In the rows, 128 means zero.
D: 3 groups of rows, each row roughly a mix of its group's hidden directions; some rows fit no group
D (112 x 10)
[[103  96 100 133  87 124  97 130  99 105]
 [180 124 133 129 126  87 139 165 146 112]
 [162 126  89 135 121  98 173 115 136 107]
 [176  78 133 153 146 134 117 126 136 151]
 [127 176 141 159 154 135  88 105 113 128]
 [188 151 130 131 126 137 115 103 141 165]
 [139 165 137 164 164 122  94 117 122 159]
 [150 110 195 121 152 129 138 122 150 127]
 [114  84 104 121 125 113 158 156  86 132]
 [154  89 143  90 125 145 140 158 163 134]
 [110 115  81 104 141 153  87 108 124 143]
 [136 147  89 102 167 158 155 124 134 103]
 [ 95 126 127 105  80 174 142 120 135 118]
 [178 152 112 121 164 110 121 158 143 145]
 [131 149 152 114 142 148  99  95 107  80]
 [134 113 130  96 163 141 149 158 167 159]
 [105 145 164 130 186 128 136 118 153 142]
 [142 135 167 109 107 124 111 158 128  76]
 [158  96 153 130 110 106 141 177 152 135]
 [169 125 122 109 157 130 125 158 163 165]
 [120 127 125 137 176 102 176 139 100 117]
 [ 97 111 147  95 143 100 120 170 136 157]
 [132 127 145 130 182 111 169 148 142 154]
 [148  83 120  88 128 124 160 138 162 138]
 [100 145 129 144 121  93 129 171  85 113]
 [ 88 124 129 162  85 132 141  98 120 102]
 [139 152 139 147 172 109  98 135  94 159]
 [135 103 147  93 131 113 113 181 141 156]
 [105 145 135 139 128  94 128 178  87 114]
 [137 149 154 149 176 123 144 118 169 149]
 [167 141 124  81 153 131 117 169 141 128]
 [136 135 116 170 166  98 169 131 131 108]
 [ 87 124 114 142  83  99 133  90 117 125]
 [142  96 139 187 112 116 134 104 104 123]
 [150 151 138 107 112 139  67 103 118 135]
 [113 119 108 182 150 111 168 116 138 114]
 [169 128 168 148 122 145 109 146 168 115]
 [137 128 114 117 140  90 134 182 101 157]
 [124 110  87 115 148 128 153 122 143 183]
 [ 90 175 114  84 117 122 117 140 123 113]
 [137 107 108 165 151 120 152 104  92  94]
 [ 94 136 189 130 127 108 140 121 110 103]
 [100 141 109 148 102 155 145  87 115  93]
 [ 93  93 123 111 106 111 100 168 116 108]
 [116 132 115  63 136 123 127 163 106 124]
 [120  95 114 140 112  90 178 119 146 147]
 [ 90 166 137  93 143 112 150 150 118 101]
 [ 91 130 135 165  90 145 126 125 160 158]
 [147 138  85 100 170 131 135 122 144 164]
 [ 72 110 118 133 100 151 143  92 124 133]
 [109 135 165 111 143 155  79 153 124 148]
 [164 143 113 148 122 181 132  94 144 120]
 [150 134 169 111 116 125 105 177 124  99]
 [ 99 156 102  71 129 136 120 144 150 139]
 [129 147 159 128 190 113 151 137 146 141]
 [139 124 122 120 144  93  74 133  87 118]
 [150  86 133 135 159 119  94 163 114 152]
 [ 89 134  98 142  78 122 136 127 139 160]
 [ 77 144 102  99 133 148 121 123 122 168]
 [113 161 119 141 104 156 125  81 126  91]
 [106 109 109 110 161 180 119 113 143 154]
 [148  84 118 149 155 111 100 156 100 141]
 [137 117 100  96 143 165  97  92 150 139]
 [144 113 135  93  93 144  86 141 134 163]
 [165 142 166 125 108  96 129 101 130  92]
 [111  94 154 150 136 133 131  69 114 131]
 [117 120 186 134 125 161  96 108 123 110]
 [137 140 127 116 110 174 175  98 126 152]
 [145 146 153  85 109 102 169 118 145 145]
 [103 178 131 132 116 152  99 106 122  92]
 [119 149 105 154 128 135 150  84  96  92]
 [ 90 160 147  92 156 100 131 136 155 123]
 [105  88 112 119 111 110 145 179 113 112]
 [116  96 134 179 114 117 103 128  89 140]
 [112 106 139 122 137  95  72 162 131 119]
 [169 145 111 101 174 144 116 139 147 149]
 [169 126 153  88 129  89 117 118 153 114]
 [115 128 185 155 115 110 103 138  95 120]
 [ 90 107 144 111 125 131 157 176 157 121]
 [112 167 178 113 150 128 142 104 103 137]
 [160 139 124 138 111 122  63 103 130 135]
 [ 99  88 115 117 131 124 173 153  96 133]
 [102 143 175 114 137  93 127 158 105 108]
 [161 106 165 177 122 122 145 105 120 114]
 [144 137 165 113 103 135 144 119 183 150]
 [123 105 137  93 122 129 135 109 181 166]
 [ 81 123 132 126 151 134 184 135 114 110]
 [156 134 162 136 102 141 116 146 175  97]
 [190 119 123 126 161 123 131 151 150 147]
 [140 164 143 116 160 159  88 101 129 109]
 [116 122 176 142 141 157  98  91 107 118]
 [133 111 105 101  71 147 116 132  94 121]
 [118 138 137 128 108 171 169 110 169 143]
 [143 128 150  84 131 108  93 175 123 127]
 [ 76 120 113 127 112 132 139  82  99 114]
 [118 155 107 151 110 133 132  97 110  73]
 [147 125  78  98 151 100 156 140 130 148]
 [117 138  94 171 142 120 137  98 132 173]
 [ 93  96 135  90 139 120 137 166  95 132]
 [112 126 143 134 190 104 165 142 121 133]
 [149 130 177 132 145 176 103 130 142 139]
 [139 145 150 107 146 180 137 101 164 124]
 [129 185 112 130 163 142  96 107 118 129]
 [109 130  85 133 153 137 141  88 127 170]
 [102 151  75 147 117 133 146  89 133 127]
 [ 88 125 110 166 141 159 140 116  89 118]
 [130 117  92 120 165 132 141 112 138 184]
 [ 74 116 100 119  98 122 125 115 140 163]
 [153 136  93  89 161 123 134 151 145 160]
 [159 157 125 124 114 139  81  86 110 130]
 [154 124 116 134 127 167 141  70 151 118]
 [158 117  89 164 114 164 125  98 133 139]]

which group is each row in? (one row of each group first)
[132 113 144 115 193 143 145 161 126 125] => (83)
[125 158 159 172 117 144  97 102 148 112] => (76)
[129 121 115 139 145 139 197 114 111 151] => (91)

[117 142 128 137 142 107 115 173 115 183] => (76)
[131 115  91 177 121 163 111 113 104 139] => (83)
[124 136 130 158 168  81 117 142 131  92] => (91)
[158 144 145 111 155 100 109 152  89 101] => (76)
[105 101 124 167 116  95 147 161 108 152] => (83)
[105 132 125  86  96 169 127 134 157 103] => (76)
[114 101 111  94  81 150 127 137  90 127] => (91)
[133 157 110  92 128 144  89 167 144 149] => (83)
[112  99 107 125 104 109 145 177 114  95] => (91)
